One turn sends every row of this set to another row. A few are shown first. Where does it send the rows asked after them?
pul: -0.795 1.024 1.262 -2.659 1.085 -0.206 -2.132 1.233 1.475 -0.689 0.714 1.505 3.026 0.849 -0.942 -0.286 -0.295 -0.709 0.288 0.225 0.911 -2.597 1.008 0.053 -0.187 0.294 1.410 -1.193 0.856 -0.422 -1.097 1.356
nibel: -0.336 0.839 -0.127 0.646 -0.606 -0.577 -2.297 0.931 2.144 -0.361 -0.317 3.668 -1.308 1.408 -0.026 -0.508 -0.270 -0.193 0.286 -0.312 0.549 -0.764 0.124 -0.562 -0.399 0.867 -0.280 -0.013 2.118 -0.936 -0.116 1.875
Nalim: -0.088 2.741 -0.113 0.320 2.386 2.682 -0.998 2.069 1.778 -0.519 -0.638 3.459 0.767 1.873 -0.912 -0.442 0.868 -0.346 1.095 -0.583 1.098 -1.935 0.306 -0.497 -0.341 -0.340 -0.697 0.914 2.118 -0.769 -0.899 1.599
vig: -0.342 1.213 -0.884 -0.647 0.776 1.887 -2.277 0.994 1.218 -1.474 0.375 2.605 0.377 -0.262 1.379 0.322 1.560 -1.505 -0.196 -1.155 1.396 -1.091 -2.498 -0.872 -0.527 1.364 -1.170 -1.450 1.231 -1.828 -0.637 1.557
fufak: -0.425 2.355 0.789 0.840 2.922 3.159 -1.980 1.346 1.893 -0.473 0.324 4.058 1.855 0.963 -1.127 -0.428 -0.587 0.317 1.022 -1.295 0.045 -1.014 0.049 0.783 -0.234 0.669 -1.011 0.545 1.860 -0.446 -0.038 1.565
nuloz: 0.215 1.744 -0.200 -0.013 -0.594 1.276 -1.960 0.534 0.847 -0.184 -0.590 2.441 1.068 -0.060 -0.810 -1.642 -0.826 -2.717 -0.471 1.278 0.735 -0.558 0.163 -1.368 -0.097 0.564 1.153 0.104 0.383 -1.459 0.818 3.139
bekuz: -2.755 1.947 0.331 -2.304 0.670 0.177 -2.474 1.065 -0.292 -0.483 -0.313 0.850 -0.913 -1.031 -0.366 -2.320 -0.630 -1.701 -0.385 -0.610 0.102 0.232 0.153 0.350 0.641 0.941 -0.246 0.159 0.803 -1.409 0.145 2.440
bere: 0.158 3.026 1.117 1.285 2.287 1.017 -2.021 -0.035 0.721 -0.939 0.657 1.141 -0.010 -1.291 -0.952 0.357 -0.225 0.266 0.558 -0.073 2.042 -0.573 0.567 0.031 -1.067 0.983 -1.163 1.125 0.412 -0.824 0.320 2.047
Vut: -2.838 1.946 0.941 -2.055 0.897 0.828 -2.022 1.047 -0.627 -1.768 0.098 1.185 -0.249 -1.734 0.407 -2.076 -0.553 -0.207 -0.883 -1.822 0.188 0.203 0.228 -0.773 0.035 1.279 -0.453 -0.236 1.890 -1.995 -0.544 0.503
ripog: 0.146 3.028 -0.657 -0.279 2.712 4.200 -2.262 0.924 1.640 -0.463 0.161 2.719 1.347 1.582 -0.342 -0.728 0.400 -0.010 0.726 -0.524 1.290 -0.979 -0.743 0.118 -0.848 0.062 -1.013 0.274 0.840 -0.681 0.446 2.014
tok: 0.012 2.758 0.819 1.634 2.214 0.883 -1.739 0.437 0.476 -0.411 1.038 1.177 -0.342 -1.149 -0.712 1.108 0.080 -0.342 0.152 -0.582 1.352 -1.253 0.420 -0.051 -0.199 1.296 -1.059 1.462 1.303 -0.764 -0.559 1.716
konet: -0.769 1.227 0.887 -2.363 0.571 1.303 -2.435 0.671 2.874 -0.551 0.482 -0.528 2.562 0.728 -1.102 -0.953 -0.334 -1.229 -0.134 0.029 0.725 -1.483 0.211 -0.554 0.160 0.619 1.344 -1.088 1.385 -0.985 -0.428 1.881
Zole: -0.896 1.429 1.267 -2.102 0.716 1.371 -2.670 0.362 1.619 -0.766 1.003 0.595 3.312 0.515 -0.227 -0.243 -0.513 0.721 -0.535 -1.035 0.254 -1.723 0.705 -0.457 -0.191 1.234 1.644 -1.300 1.664 -0.735 -1.065 0.310
Veta: 0.115 3.461 0.700 1.064 2.357 1.115 -1.414 0.355 0.375 -1.252 0.115 1.102 0.262 -1.281 -0.475 0.813 1.078 -0.465 0.127 -0.555 2.002 -1.246 0.431 -0.022 -0.721 1.124 -1.065 1.115 0.170 -0.985 -0.687 1.854
Pabe: -1.114 1.656 1.121 0.259 0.384 1.089 -2.947 0.285 1.284 -1.047 -1.450 3.965 1.674 -1.064 -0.382 -0.486 0.447 0.897 2.076 -0.934 1.078 0.254 -0.919 0.725 -0.898 1.782 -0.054 -1.506 0.324 -1.308 0.032 2.187
Lub: -2.816 1.839 0.781 -2.729 1.106 -0.225 -2.311 1.501 -2.073 -0.675 -0.094 2.143 -0.260 -1.537 -0.002 -1.602 -0.332 -0.092 0.843 -0.384 1.128 -0.627 0.345 -0.158 -0.111 0.496 0.036 -0.384 1.003 -1.328 -0.647 1.338
Bivo: -0.215 1.668 0.788 -0.047 0.221 0.814 -1.564 1.157 -1.450 -0.592 -0.401 4.578 2.712 -1.254 -0.274 -0.297 -0.299 -0.898 0.590 0.489 1.037 -1.686 0.392 -1.224 -0.474 0.851 1.494 -0.591 0.661 -1.344 -0.759 1.440
ler: -4.996 1.273 0.965 -2.179 1.300 1.848 -1.988 1.456 0.895 -0.853 -0.705 2.796 0.997 1.281 -0.644 -2.006 0.273 -0.900 0.099 1.043 0.463 -0.948 -0.117 -0.644 -0.327 0.995 -0.400 -1.077 1.623 -0.893 -0.536 1.266
Rapub: -4.982 1.287 0.784 -2.100 1.434 1.978 -2.319 1.149 0.394 -0.845 -0.035 3.197 1.230 1.404 0.004 -1.582 0.033 -0.480 -0.654 0.481 -0.122 -1.033 -0.099 -0.269 -0.257 1.450 -0.451 -1.127 1.515 -0.647 -0.597 0.713
nud: -0.004 1.546 0.327 0.541 -0.078 2.835 -2.024 0.161 0.284 -1.178 0.766 2.562 2.118 -1.224 0.490 -0.822 -1.091 -1.112 -1.578 -0.779 -0.002 -0.361 -0.502 -2.137 -0.258 1.731 0.830 -0.469 1.882 -2.023 0.133 0.785
vizuv: -4.894 1.480 0.501 -2.068 0.944 2.536 -2.529 0.894 0.789 -0.377 -0.358 2.206 0.702 1.620 -0.186 -1.934 0.030 -0.231 -0.380 0.791 0.143 -0.587 -0.260 -0.763 -0.245 1.311 -0.137 -0.975 1.820 -0.797 -0.236 1.057

bere -> Veta
ripog -> Nalim
Now find these:
Bivo -> nud
Zole -> konet
vizuv -> ler
bekuz -> Lub
vig -> nibel

One turn sends every row of this set to another row. A few are shown first. Where does it send the rows asked after them?
Kag: 0.459 0.308 0.166 -0.823 0.045 0.658 -0.023 -1.331 0.181 0.352 -0.717 1.599 -0.512 0.303 0.458 -1.189 -0.166 -0.105 -1.855 0.107 -1.499 -0.446 -1.119 0.965 -0.351 -0.387 0.056
Bobak: 1.467 -0.931 0.417 -0.157 -0.557 -0.142 -0.931 1.858 -0.740 0.555 0.201 -2.672 0.958 -0.298 -0.022 1.899 -0.098 -1.951 -1.154 0.091 0.542 1.564 1.221 -0.503 0.858 1.360 -0.093
Vak: 0.660 -0.811 -0.336 0.245 -1.338 -0.309 -0.518 1.758 -0.561 0.150 0.366 -3.009 0.314 -0.095 0.277 1.546 -1.373 -1.783 -1.992 0.480 0.455 0.866 1.296 -0.406 0.635 1.092 0.340
vaf: 0.570 -0.986 0.116 -0.483 -0.697 0.332 -0.828 1.810 -0.373 0.614 0.171 -2.131 1.481 -0.731 -0.389 2.670 -0.555 -2.006 -0.225 0.699 0.822 0.994 1.001 -0.941 1.103 1.027 -0.262
sazo: 0.781 -1.316 -0.004 -0.604 -0.954 0.558 -0.949 1.533 -0.764 0.828 0.156 -2.265 1.430 -0.623 -0.595 2.482 -0.853 -1.742 -0.641 0.286 1.289 1.348 0.573 -0.630 1.057 1.226 0.063
ribil: -0.947 -1.708 -0.881 0.666 -0.721 0.026 -1.333 -0.880 -1.489 1.082 -0.711 1.446 0.423 -0.618 -0.394 -0.172 -0.333 0.919 0.130 -0.559 -0.348 -0.279 -1.514 1.434 -0.371 -0.317 0.497
buto: -0.171 -1.085 -1.272 0.031 0.459 0.340 -0.375 -1.109 -1.015 0.842 -0.474 0.139 1.361 -0.508 0.449 -0.483 -0.316 1.460 -0.608 -1.414 -0.336 0.230 -1.911 0.716 -0.499 0.283 1.670
Rig: 1.452 -0.858 0.444 -0.136 -0.539 -0.166 -0.892 1.868 -0.688 0.531 0.202 -2.662 0.967 -0.302 0.010 1.922 -0.083 -1.987 -1.099 0.149 0.474 1.532 1.267 -0.525 0.844 1.346 -0.139
liba: 1.276 -0.366 -0.677 -0.194 0.612 0.850 1.184 -0.479 -0.096 0.265 -0.669 0.373 -0.062 0.333 0.840 -0.627 -0.627 0.751 -0.593 -1.192 -1.051 -0.686 -1.943 0.284 -0.800 0.076 0.787
neku: 1.535 -0.847 0.450 -0.155 -0.521 -0.110 -0.825 1.888 -0.671 0.493 0.186 -2.637 0.874 -0.262 0.013 1.886 -0.096 -2.020 -1.131 0.119 0.479 1.513 1.240 -0.534 0.840 1.334 -0.157
Bag: -0.505 -0.875 -0.308 0.140 -0.711 0.596 -0.551 -0.893 -1.095 0.938 0.990 2.232 0.482 -0.726 0.021 -1.442 -0.328 0.129 -1.456 -0.291 0.221 1.019 -1.363 1.445 -0.291 0.644 -0.408
rifib: 0.564 -0.666 -0.290 0.305 -1.232 -0.384 -0.483 1.888 -0.390 0.065 0.370 -2.944 0.349 -0.138 0.383 1.625 -1.251 -1.902 -1.828 0.656 0.251 0.742 1.495 -0.534 0.644 0.998 0.178
tib: 1.596 -0.161 0.147 -0.220 -0.763 0.550 -0.738 2.162 -0.057 0.963 0.477 -2.738 -0.012 -0.177 0.118 1.973 -0.883 -1.934 -1.654 0.487 0.354 0.871 0.631 -0.516 0.972 0.896 0.665
zupeg: 0.244 0.124 -0.744 -0.301 0.005 1.581 -0.020 -0.953 -0.468 0.129 -0.464 1.787 -0.229 -0.542 0.314 -1.236 0.100 1.430 -0.236 -0.227 -0.841 -0.443 -0.942 0.550 -0.631 -0.169 -0.109
bev: 1.454 -1.166 0.194 -0.768 -0.993 0.856 -0.305 1.696 -0.555 0.646 0.066 -2.193 0.853 -0.255 -0.522 2.332 -1.134 -1.961 -0.799 0.259 1.180 1.115 0.406 -0.684 0.937 1.234 -0.148
Pon: 0.525 -0.369 -0.124 0.032 -0.645 0.057 -1.650 1.991 -0.278 1.183 0.604 -2.786 0.894 -0.766 0.055 2.197 -0.458 -1.665 -1.335 0.660 0.430 1.119 0.986 -0.481 1.184 0.862 0.919
mami: -1.708 -0.477 -0.319 0.586 -0.221 -0.162 -1.161 -0.609 -0.643 0.818 1.125 2.346 1.310 -1.386 0.284 -0.941 0.493 -0.075 -0.530 0.508 -0.458 0.666 -0.386 0.973 -0.058 0.298 -0.728
Difes: -0.238 0.407 -0.704 -0.076 0.277 1.233 -0.164 -0.736 -0.128 -0.005 -0.395 1.868 0.064 -0.813 0.494 -0.962 0.504 1.238 0.260 0.227 -1.251 -0.747 -0.431 0.263 -0.518 -0.384 -0.389
kiles: -0.386 -0.206 -1.012 -0.184 -0.054 1.338 -0.707 -1.229 -0.856 0.394 -0.392 1.695 0.391 -0.900 0.151 -1.179 0.234 1.748 -0.247 -0.310 -0.513 -0.071 -0.936 0.732 -0.477 -0.092 0.271
letu: 1.164 -0.536 -0.074 -0.173 -0.885 0.431 -1.313 1.856 -0.506 1.244 0.523 -2.846 0.447 -0.427 -0.069 1.937 -0.870 -1.582 -1.782 0.259 0.760 1.296 0.489 -0.238 1.082 1.028 1.068
zifav: -0.670 0.654 0.124 -0.438 0.505 -0.051 -0.636 -1.080 0.603 0.213 -0.584 1.707 0.250 -0.309 0.693 -0.742 0.601 -0.307 -0.992 0.858 -2.146 -0.791 -0.193 0.538 -0.121 -0.701 -0.235
ribad: 0.547 -1.348 -0.431 0.335 -0.786 0.694 0.060 -0.489 -0.974 0.730 -0.902 1.580 -0.928 0.206 -0.194 -0.457 -0.832 0.441 -0.207 -0.683 -0.623 -0.831 -1.912 1.281 -0.688 -0.327 -0.017
zazuz: 0.369 -0.893 -0.421 0.300 -1.315 -0.444 -0.788 1.709 -0.661 0.210 0.414 -3.003 0.578 -0.249 0.258 1.606 -1.263 -1.702 -1.937 0.501 0.501 0.994 1.382 -0.375 0.712 1.096 0.437
nakab: -1.532 -0.001 -0.313 -0.349 0.263 -0.304 -1.747 -1.647 -0.233 0.703 -0.452 1.496 1.186 -0.802 0.334 -0.734 0.687 0.347 -1.207 0.489 -1.409 0.033 -0.432 0.981 0.073 -0.476 0.518
bik: 0.021 -0.585 -0.172 0.662 -0.203 0.211 0.186 0.091 -0.042 0.317 -0.839 1.789 -0.765 -0.057 0.241 0.013 -0.167 -0.132 0.730 0.218 -1.661 -1.631 -0.923 0.598 -0.621 -0.793 -0.796
dor: 1.556 -0.916 0.443 -0.158 -0.577 -0.094 -0.839 1.848 -0.734 0.537 0.187 -2.677 0.890 -0.268 -0.010 1.890 -0.138 -1.982 -1.198 0.056 0.533 1.559 1.192 -0.500 0.837 1.366 -0.113
sodo: 0.425 -0.199 0.200 0.058 -0.493 0.874 0.620 -0.288 -0.223 0.433 0.857 2.443 -0.517 -0.206 0.434 -1.431 -0.398 -0.521 -1.214 0.115 -0.534 0.162 -1.185 0.969 -0.505 0.391 -1.226
Vos: 1.247 -0.824 0.305 -0.615 -0.742 0.628 -0.239 1.945 -0.154 0.447 0.082 -2.079 0.882 -0.362 -0.316 2.524 -0.818 -2.207 -0.394 0.652 0.720 0.743 0.830 -0.991 0.954 1.034 -0.493
Zun: -0.384 -0.348 -0.283 -0.729 -0.190 0.397 -1.143 -1.908 -0.641 0.821 -0.593 1.401 0.396 -0.198 0.104 -1.227 -0.106 0.499 -2.056 -0.239 -0.797 0.325 -1.321 1.424 -0.147 -0.134 0.820
gibi: 0.984 0.004 0.127 -0.007 -0.513 0.182 -1.068 2.278 0.140 0.935 0.537 -2.676 0.412 -0.504 0.249 2.216 -0.495 -2.019 -1.191 0.857 0.034 0.686 1.109 -0.729 1.094 0.732 0.495
nofen: -0.873 0.088 -0.958 0.029 0.220 1.018 -0.858 -1.012 -0.491 0.228 -0.334 1.782 0.668 -1.178 0.347 -0.927 0.658 1.545 0.267 0.128 -0.960 -0.360 -0.393 0.418 -0.391 -0.313 -0.029
bagut: -1.361 -0.442 -1.193 0.515 1.098 -0.503 -0.789 -0.598 -0.224 0.540 -0.339 0.322 2.075 -1.123 0.884 0.118 0.664 1.040 0.571 -0.372 -1.348 -0.446 -0.692 0.032 -0.286 -0.205 1.051
kuz: 0.096 0.285 -0.601 0.290 1.247 0.038 0.804 0.031 0.703 -0.025 -0.546 0.547 0.651 -0.322 1.252 -0.021 0.333 0.294 0.589 -0.143 -2.069 -1.370 -0.706 -0.404 -0.602 -0.392 0.163
nis: 0.274 -0.739 -0.376 0.370 -1.196 -0.521 -0.762 1.807 -0.471 0.128 0.389 -2.970 0.598 -0.306 0.343 1.681 -1.147 -1.797 -1.736 0.691 0.289 0.826 1.563 -0.513 0.714 0.994 0.277
zufos: -1.494 -0.995 -0.620 0.994 -0.146 -0.478 -1.209 -0.278 -0.579 0.660 -0.646 1.677 0.588 -0.899 0.042 0.270 0.376 0.346 1.064 0.344 -1.375 -1.105 -0.537 0.717 -0.306 -0.761 -0.247
liv: -0.794 0.186 0.157 0.468 0.031 0.140 0.016 -0.006 0.245 0.300 1.002 2.560 0.337 -0.863 0.670 -0.936 0.428 -0.737 -0.310 0.875 -1.221 -0.185 -0.195 0.469 -0.272 0.038 -1.556

Pon -> letu
zifav -> nakab
Now find these:
rifib -> nis
bagut -> buto
mami -> Bag
Difes -> nofen
Vos -> vaf
bik -> zufos
Rig -> Bobak

